runs of hidden systems
In the rows, zero is written as 128.
seq 1, Fom (5 x 48)
[[ 72  92 150 147 100  95 128  94 161 122 153 139 106 111 100 137  80 137
  175  71 168 105 137 169 106 146 113 110 143 143  80 169  94 152 118 128
  134 130  87 175 151 161 122  97  66 140 114 143]
 [ 69  95 154 134  92 100 129  91 162 126 158 141 125 124 103 154  60 137
  172  78 168  76 131 148 103 107 120 114 127 130  78 166  86 164 138 127
  148 128  81 148 139 146 117 110  71 127  82 134]
 [ 72 103 162 125  93 118 127  90 151 133 160 135 142 141 107 166  58 133
  153  91 169  65 124 125 111  80 132 119 116 123  85 155  91 172 155 123
  160 127  80 129 128 124 112 122  87 118  62 129]
 [ 90 117 159 118  95 136 129  95 137 141 156 132 155 149 116 178  64 132
  123 106 160  62 118 101 129  61 135 127 110 112 106 144 102 165 165 128
  164 124  89 104 122 105 113 136 117 116  55 134]
 [120 125 151 107 115 150 131 107 127 152 154 127 159 158 126 168  91 127
   93 126 148  71 107  72 146  60 134 133 111 101 121 136 118 150 170 124
  164 117 104  82 118  94 118 151 143 112  61 138]]
seq 2, Kek (5 x 48)
[[123 127 108 156 126 102 132 136 138 109 119 134  91 104 124  94 158 134
  159 115 120 178 149 185 110 198 112 120 155 156 126 132 131 109  88 137
   91 132 142 187 147 170 138 101 107 145 193 131]
 [148 127 113 157 149 119 133 147 131 122 111 131  85 100 125  87 180 135
  126 124 119 186 146 173 126 201 108 120 157 144 134 130 150 100  84 131
   90 127 155 176 145 164 142 107 131 145 201 153]
 [170 130 112 152 162 143 130 152 120 139 106 128  89 106 130  87 199 131
   95 135 113 187 137 149 148 202 109 123 155 130 150 126 169  92  93 128
   91 122 162 158 141 154 144 117 156 143 200 166]
 [182 140 113 143 169 158 129 157 106 142 108 124 103 120 141  93 207 130
   70 149 105 187 134 118 162 184 112 129 155 123 162 116 177  91 103 128
   97 117 172 139 138 137 143 132 179 138 194 170]
 [187 153 110 130 163 167 132 152  90 142 113 121 120 137 145 105 206 120
   57 164  91 181 131  94 175 163 119 144 152 114 178 109 175  91 119 127
  106 112 176 112 128 123 143 143 193 134 178 158]]
seq 3, Fom (5 x 48)
[[137 138 120  89 122 142 136 122 109 140 141 123 179 157 138 155 113 114
  104 163 112  89 105  69 143  61 141 146  91 101 135 115 126 132 184 127
  160 119 123  58 103  83 120 164 152 106  68  97]
 [160 152 110  95 135 155 131 133  99 143 130 119 175 158 145 140 145 112
   79 176 103 110 108  62 151  73 145 148 103 101 155 102 145 117 173 124
  149 120 140  57 100  82 124 165 177 108  90 107]
 [176 158 103 107 147 159 129 140  91 144 119 119 158 154 153 127 172 113
   65 176  91 142 112  67 167 100 139 149 117 103 170  97 158 106 153 124
  132 119 155  71 108  92 129 161 190 113 121 125]
 [185 162  99 124 155 160 136 151  85 140 114 120 140 147 152 111 196 117
   61 175  86 168 121  81 174 139 131 145 139 110 177  97 168  94 134 131
  114 112 172  95 119 110 136 149 196 128 159 138]
 [183 154 100 136 156 153 134 156  90 133 112 125 121 133 149  98 208 123
   73 171  87 186 130 107 166 169 117 145 145 121 178 103 170  87 112 133
  103 116 177 120 128 126 146 138 186 137 185 141]]
seq 4, tuv (5 x 48)
[[ 80 138 127 113  76  87 128 103 138 101 160 131 170 146 129 169  58 125
  193 127 131  85 122 128  90  70 138 146  92 142 110 129  84 154 158 140
  157 136  98 119 111 112 121 128  88 114  78  57]
 [ 73 125 129 122  75  78 128 105 153 101 154 132 156 131 119 160  56 129
  206 114 143  91 128 156  74  88 134 133  99 149  98 134  81 152 144 140
  147 139  91 144 120 128 119 116  73 116  88  66]
 [ 70 118 122 136  85  75 128 109 156  99 146 135 137 117 115 144  69 133
  213 105 145 104 131 178  68 114 132 126 104 157  92 139  80 150 129 140
  138 140  96 162 124 142 123 107  62 124 109  77]
 [ 79 120 121 145  92  74 126 114 156  95 138 137 118 111 113 129  89 134
  213 101 142 125 142 186  73 146 125 123 123 164  95 140  92 143 112 137
  125 142 107 176 136 155 127  94  63 135 137  89]
 [ 91 124 114 154 101  73 127 120 146  96 129 137 110 107 118 114 114 133
  198 106 131 147 146 191  88 168 119 124 137 163 109 132 104 130  98 138
  110 138 121 189 140 167 136  95  73 141 162  99]]
seq 5, tuv (5 x 48)
[[107  94 175 137 127 168 123  97 138 167 148 136 111 142 107 150 109 135
   68  83 165  90 128  93 175 111 122 103 164  98 103 165 128 159 135 113
  144 112  97 121 150 135 117 128 133 133  87 214]
 [103  89 181 145 128 165 123  98 147 167 149 138 101 132 105 149 107 144
   77  70 173  90 132 112 170 123 117  98 167 101 100 169 126 160 128 110
  140 118  92 135 154 141 118 122 126 136  95 223]
 [106  85 182 150 132 164 123 103 153 168 142 138  87 122 104 141 112 143
   85  64 179 104 136 124 158 137 114  91 169 109  97 171 130 159 117 111
  131 118  96 151 157 152 121 119 119 141 109 228]
 [111  88 178 160 137 165 121 107 154 164 133 135  82 117 104 132 124 144
   81  68 179 111 140 135 159 152 112  91 171 113 100 171 136 154 109 114
  127 121 101 163 156 154 127 115 125 139 124 235]
 [123  92 173 159 145 163 122 114 155 165 132 133  75 113 107 124 138 146
   78  73 175 125 138 138 158 159 115  94 170 115 106 165 142 145 100 114
  118 118 115 169 157 155 131 115 132 143 141 236]]
seq 6, Kek (5 x 48)
[[178 155 106 113 150 165 135 145  88 146 120 121 147 152 148 122 183 115
   56 174  94 152 117  68 176 121 131 146 131 100 174  99 161 102 143 126
  125 112 163  79 115  99 135 154 195 122 136 140]
 [170 162 100  99 139 153 130 145  95 138 121 119 172 156 150 134 158 111
   80 185  93 131 110  67 152  84 144 148 103 105 165  92 147 112 163 129
  137 120 149  63  99  90 128 162 179 106 109 104]
 [150 159  97  91 123 131 137 138  98 128 128 117 185 157 151 136 139 106
  110 184  85 118 106  75 135  72 147 160  88 111 158  94 132 114 170 133
  150 126 140  54  97  83 122 165 162 108  93  69]
 [129 158  92  89 109 109 136 130 103 108 138 122 189 159 148 144 118 107
  147 180  86 113 109  90 117  71 145 164  82 120 145  99 114 117 176 135
  155 130 129  66  98  85 117 155 137 106  90  41]
 [111 156  96 100  91  89 137 123 111  99 143 127 185 151 143 152  97 114
  180 169  92 111 112 111  99  74 140 164  81 134 135 105  99 125 169 144
  154 135 123  88 103  99 122 140 113 111  90  31]]

runs to name
seq 7 (6 x 48)
[[134 108 143 166 145 135 122 134 148 138 119 130  71  96 116 105 160 144
  118  90 154 162 146 174 129 198 109 100 168 140 117 149 145 124  81 124
   95 125 134 192 152 173 139 103 124 148 185 198]
 [109 101 152 169 130 126 122 119 157 132 134 138  76  99 105 115 133 147
  139  77 163 146 152 180 119 186 106 100 169 144 104 159 126 137  83 126
  104 128 116 204 153 174 137  99 102 145 170 191]
 [ 88  95 157 166 116 112 125 108 158 128 142 139  82 103 103 124 109 145
  151  68 169 126 147 177 118 171 107 101 160 141  90 169 113 145  95 127
  118 129 103 196 157 174 131  93  85 149 147 175]
 [ 76  88 161 151 107 107 130  96 161 131 152 144  94 114  99 135  85 143
  156  65 173 104 140 168 118 150 109 102 156 136  79 174 100 156 113 125
  128 127  91 176 156 165 121 100  77 142 118 166]
 [ 72  87 162 141 100 111 128  88 157 136 155 141 113 125 102 147  69 137
  151  67 171  82 132 146 123 122 115 106 148 124  76 175  95 167 131 120
  143 126  81 154 149 154 117 107  75 135  90 160]
 [ 76  94 165 130  98 121 126  86 154 141 158 135 125 134 105 160  62 136
  135  77 172  72 126 126 129  93 124 110 136 116  87 167  96 169 144 120
  152 124  78 133 142 134 110 118  88 128  69 156]]

Fom
seq 8 (6 x 48)
[[182 144 109 142 166 155 133 155 104 137 107 127 108 121 141  94 209 127
   77 153 100 187 136 122 164 185 113 135 152 124 166 114 175  88 101 130
   98 117 173 137 136 138 146 131 177 140 195 160]
 [167 133 109 151 157 136 132 153 119 130 105 127  92 106 132  84 198 131
  107 137 110 190 142 152 141 202 109 125 154 135 145 126 161  91  91 131
   90 122 165 161 143 153 142 116 150 143 201 156]
 [137 128 115 161 142 114 128 145 136 118 115 132  87 100 122  90 172 136
  139 116 126 181 143 179 122 206 110 116 159 152 128 132 143 105  80 130
   92 131 147 182 149 169 142 102 119 145 198 152]
 [105 118 127 166 124 102 127 127 143 111 126 135  84 100 116 105 140 144
  166  96 138 163 155 190 109 192 109 113 156 156 115 146 125 125  83 136
  100 132 130 197 151 174 138  95  94 146 181 148]
 [ 84 109 131 156 104  90 128 110 152 108 137 140  95 106 111 119 105 142
  185  86 150 139 149 188  98 175 108 113 152 158  96 152 103 140  95 134
  112 134 111 194 152 172 131  91  74 145 158 133]
 [ 71 105 139 146  93  86 130 102 161 109 147 138 111 112 106 133  77 140
  193  83 159 110 136 180  92 143 116 113 136 152  84 159  92 149 115 135
  127 136  94 177 142 160 121  97  63 134 124 117]]

Fom
seq 9 (6 x 48)
[[ 85 126 114 142  86  69 131 119 153  86 134 135 128 112 120 128  89 132
  220 115 134 129 138 187  69 137 127 128 114 162 102 128  90 139 112 141
  126 144 113 174 125 150 129 101  69 129 133  74]
 [ 74 129 118 130  81  68 130 113 151  93 147 132 146 122 122 145  72 133
  220 116 138 106 132 171  67 105 133 133  98 160 100 130  82 148 132 145
  140 143  98 158 118 135 124 109  70 122 107  63]
 [ 75 135 123 123  73  80 129 106 144  98 155 133 162 139 123 165  58 130
  207 124 135  91 123 146  78  82 136 139  94 147 105 129  77 149 151 139
  154 139  97 137 114 116 121 117  75 118  86  56]
 [ 87 140 123 108  80  94 133 106 127 106 158 132 175 150 129 172  64 123
  180 137 123  83 118 115  93  63 139 148  91 137 115 122  88 148 165 134
  160 132 100 108 110 106 118 133  94 110  74  58]
 [104 146 120  98  92 109 133 110 116 113 152 124 185 160 135 168  80 117
  154 151 114  83 107  91 116  56 145 153  87 122 125 120 100 141 177 134
  162 129 109  81 107  94 116 145 117 111  65  60]
 [131 149 108  86 109 125 136 121 106 124 140 122 186 160 143 150 107 111
  125 168  98  98 105  77 132  58 146 155  86 110 142 109 117 125 181 133
  161 126 123  60 104  83 116 156 144 106  70  66]]

Fom
seq 10 (6 x 48)
[[152 107 163 144 162 180 130 129 135 174 124 127  85 118 112 117 164 137
   48  98 159 134 130 115 178 157 112 100 167 100 123 157 159 130 114 111
  117 109 131 136 150 142 129 130 158 138 141 233]
 [163 115 153 136 160 190 128 126 121 176 132 126 107 135 124 128 164 130
   35 117 143 127 123  86 190 140 109 115 159  89 136 151 163 123 131 111
  129 105 134 109 143 126 129 144 176 134 129 218]
 [159 123 150 121 152 183 134 119 105 175 141 127 131 152 127 138 155 127
   31 126 130 112 115  63 196 118 117 128 148  85 144 144 159 125 151 115
  139 105 134  86 137 110 128 150 181 128 110 196]
 [151 129 141 107 140 174 133 118 110 167 142 128 150 157 130 151 132 122
   52 139 130  99 109  59 177  88 127 132 129  90 139 134 144 130 167 117
  150 109 128  71 123  95 124 159 173 120  86 163]
 [133 132 140  99 124 154 133 115 116 152 146 122 168 158 137 162 107 116
   86 141 132  83 107  65 151  63 138 136 104  98 131 128 129 139 177 124
  163 115 117  69 109  85 119 155 157 110  67 130]
 [112 131 139 101 105 136 131 109 123 140 150 125 175 157 128 173  82 119
  119 140 132  75 110  83 129  51 140 141  98 106 122 129 108 147 181 127
  166 122 105  81 108  90 118 150 136 111  58 101]]

Kek
